(in the rows, 128 means zero)
Each named turn below is shown by a few rows before and after it. Which turns, in which order, take the first row of each later pair to the second? The first pair is answered.
turn vifut:
[124 139 158 130 110  96  80  81 131 142 124  93 145 115 104 104 163 131
 126 126 156 118 160 113 148 134 134 118 145  81  53 105  89 162 156 162
 139 109 138  96 141] |-> [126 133 158 131 106 102  82  86 131 140 124  91 149 114 101 104 169 135
 129 128 147 116 163 121 141 137 135 114 137  78  46 115  90 163 160 166
 126 112 139 101 134]
[129 114 125 119 133 153 129 142 138 115 117 115 126 152 125 117 150 132
 113 132 116 126 108 140 112 122 142 106 119 119 117 136 123 143 139 133
 135 115 120 140 138] |-> [130 116 121 118 138 147 138 134 143 126 128 106 125 142 127 122 150 124
 119 133 104 125 106 128 119 121 131 107 127 125 120 127 122 135 127 130
 147 123 119 138 153]
[129 130 133 129 118 114 104 129 124 120  97 149 122 138 134 120 121 138
 129 127 139 122 152 140 122 137 134 146 126 115 105 123 120 139 144 142
  99 115 143 153 106] |-> [131 128 127 128 126 130 118 146 129 120 105 134 133 147 135 115 137 142
 118 123 137 122 138 149 103 132 137 131 111 117 104 142 136 145 152 139
 104 108 138 154 118]
turn vuka:
[119 114 157 118 125 136 126 116 132 131 137 120 141 122 110 147 126 116
 123 105 105 145 126 136 107 100 124 107 133 116 133 134 138 155 142 153
 145 138 107 118 163] |-> [129 114 152 112 128 138 118 127 126 131 128 121 145 135 118 144 133 124
 128 102 115 140 129 153  97 106 126 104 112 110 125 141 145 154 150 155
 136 134 115 124 155]
[103 114 145 138 119 113 134 106 131 126 117 106 141 139 156 130 134 151
 127  80 106 136 122 114 122 105 149 113 113 141 132 135 112 168 152 145
 144  98 123  94 117] |-> [132 125 134 125 112 142 146 161 138 129 109  96 132 144 146 121 149 138
 121 104  91 133 106 143 105 120 161  99  99 138 144 167 148 155 136 125
 134 114 111 118 110]
[125 134  93 139 125 120 135 150 148 108 168 130 166 126 114 139 164 122
 135 113 109 145 112 144 111 147 136 116 141 123 128 146 143 139 100 126
 122 155 102 146 129] |-> [ 96 124 111 143 130  87 119 112 132 118 177 138 170 124 123 134 152 121
 141 108 126 157 125 132 124 135 123 121 148 126 111 121 109 155 115 136
 128 126 102 137 134]
[118 125 126 113 115 137 124 138 114 124 105 138 131 167 132 119 148 141
 128 100 143 117 130 149 113 117 132 117 106 135 100 128 130 138 136 129
 118 118 125 148 142] |-> [127 131 122 120 113 147 146 131 139 132 137 123 124 134 114 141 144 121
 133 117 105 133 103 123 128 126 117 119 140 152 153 124 139 114  99 110
 139 159 106 116 156]
turn bufe:
[155 104  97 116 115 109 122 195 122  94 126 110 155  63 110 121 114 136
 160 166 137 131 136 159 123 147 159 144 116 152 127 173 146 154 140 130
 114 147 136 139 115] |-> [149  91  93 111 116 115 124 181 122  95 131 114 167  75 109 118 123 141
 168 151 144 137 141 169 116 152 153 135 109 150 116 171 138 169 156 144
 114 132 137 138 122]
[138 112 123 115 128 146 131 126 154 136 148 118 109 118 127 161 104 126
 152 126 102 152 111 143 156 149 106 151 132 139 128 114 176 140 140 113
 133 143 130  76 142] |-> [145 113 125 109 127 133 118 136 145 125 129 143  93 121 125 153  98 133
 153 133 116 144 122 161 160 149 116 167 129 128 113 111 179 134 142 119
 110 154 151  92 121]
[148  94 139  98 125 135 174 125 118 104 123 118 204 127 131 156 183  78
 122 139 135 137  75 107 135  95 159 146  92 172 126 114 132 123  77 149
 122 154 134  87 137] |-> [168  98 139  88 107 128 163 126 108  98 111 137 177 126 122 149 166  77
 123 159 139 138  91 111 146 102 149 159 103 167 138 111 139  96  64 133
 103 169 145  95 119]
Pairs:
(2 to 3 turns a pair)
[110 119 142 134 131 135 147 134 126 137 161 123 160 120 137 140 172 126
 116 111 113 136  96 115  97 110 130  94 123 123 142 120 130 144 128 136
 179  98  91 108 155] |-> [123 116 140 126 124 137 115 144 100 124 124 142 153 153 132 120 178 139
 111  99 148 129 120 140  87 112 145  97  99 108  98 126 135 147 157 145
 151  72 114 139 120]
vifut vuka
[112 135 147 130 136 106 152  77 133 142 152 116 124  85 131 137  94 120
 149 115 112 142 126  72 167 122 103 144 177 147 162  90 106 134 108 130
 161 160 114  88 150] |-> [163 147 131 133 117 160 180 144 143 148 144 105 114  93 117 135 114 106
 126 151  86 135 100 120 135 137 126 126 145 144 180 146 156 104  78 100
 151 194 114 119 141]
vuka vuka
[130 125 127 124 139 147 105 170 110 143 129 112 146 140 114 108 126 122
 104 135 137 110 120 151 102 129 155 114  94 132 112 149 145 132 143 142
 126 116 115 144 125] |-> [122 124 134 124 132 122  80 136  88 140 123 124 134 141 118 109 111 130
 112 130 156 107 149 145 125 125 147 129 112 126  98 121 126 131 155 146
 110 114 127 138 115]
vuka vifut vuka
[ 94 128 139 139 135 116 147  79 124 117 153 102 150 116 131 123 117 134
 126 106 132 127 133  86 129 105 117 143 162 136 133 118 108 134 130 133
 130 142 121 106 136] |-> [124 129 128 140 131 144 161 118 136 122 147  97 140 113 125 130 115 119
 118 126 113 126 110 107 115 128 125 131 147 135 162 139 137 119  94 106
 144 172 113 120 135]
vuka vuka
[130 127 125 112 115 121 101 128 105 123  92 147 114 156 130  97 116 128
 136 133 149 121 153 153 134 129 138 129 115 124 107 132 123 135 144 127
  96 119 144 150 115] |-> [148 122 121 114 113 145 123 156 121 128 101 140 110 143 118 110 121 109
 138 157 122 127 132 149 129 131 134 122 119 131 130 154 148 112 124  99
  98 140 140 145 128]
vuka vuka vuka
[152 122 109 136 126 149 125 178 129 120 118  91 167 164 122 115 140 161
 108 110 106 129 104 164 105 123 142 115  78 130 106 190 114 134 123 121
 108  95 145 169 125] |-> [119 111 127 138 141 113  97 128 115 122 121 102 173 163 136 115 135 181
 120  84 133 124 129 137 118 108 119 131  99 124  75 151  70 158 150 146
 115  66 145 153 130]
vuka vuka
[181 139 160 146 107 163 118 161  87 115  79 170  90 152  86 102 117 138
 123 179 168 123 162 171 139 139 146 144 127  95  87 192 133 106  66  82
 113 117 163 191  68] |-> [180 141 149 159 112 170 155 144 111 124 107 147  78 107  73 140 101 117
 130 197 124 130 136 133 160 144 124 142 161 112 144 178 144  73  22  64
 146 171 145 160  86]
vuka vuka vuka
[113 165 132 129 122 141 149 147 139 135 169 131 108 101 122 156 127 109
 100 176 107 136  91 130 147 105 114 150 151 140 155 125 117  97  95 108
 149 161 139 121 125] |-> [ 87 152 147 123 129 112 130 105 125 128 172 140 111 110 132 154 122 116
 101 151 120 131 125 115 163 103 106 164 158 137 130  93  77 124 117 139
 150 124 146 109 127]
vuka vuka vuka
[110 130 105 122 124 101 128  64  93 123 139 164 116 115 147 166  98 156
 161 146 131 135 127 114 162 127 114 165 148 128 126 112  88  97 127 109
 154 138  98 123  89] |-> [137 141 107 122 119 132 147  93 106 132 137 156 109 103 133 167 106 146
 154 169 118 134 111 125 156 133 122 155 145 132 154 135 115  81 106  87
 157 163 100 128  99]
vuka vuka
[137 189 119 117 146 129 166 108 117 155  82 156  80 104 108 145 121 115
 128 152 113 135 128 126 167 145 114 152 145 106 146 114 181  90 109  77
 113 138 156 108 122] |-> [153 173 111 116 151 173 170 158 131 155  69 141 110 134 110 128 155 120
 104 143 112 126 106 161 123 146 130 119  98  95 126 170 189 112 131  88
 117 116 150 136 135]
vuka bufe vuka
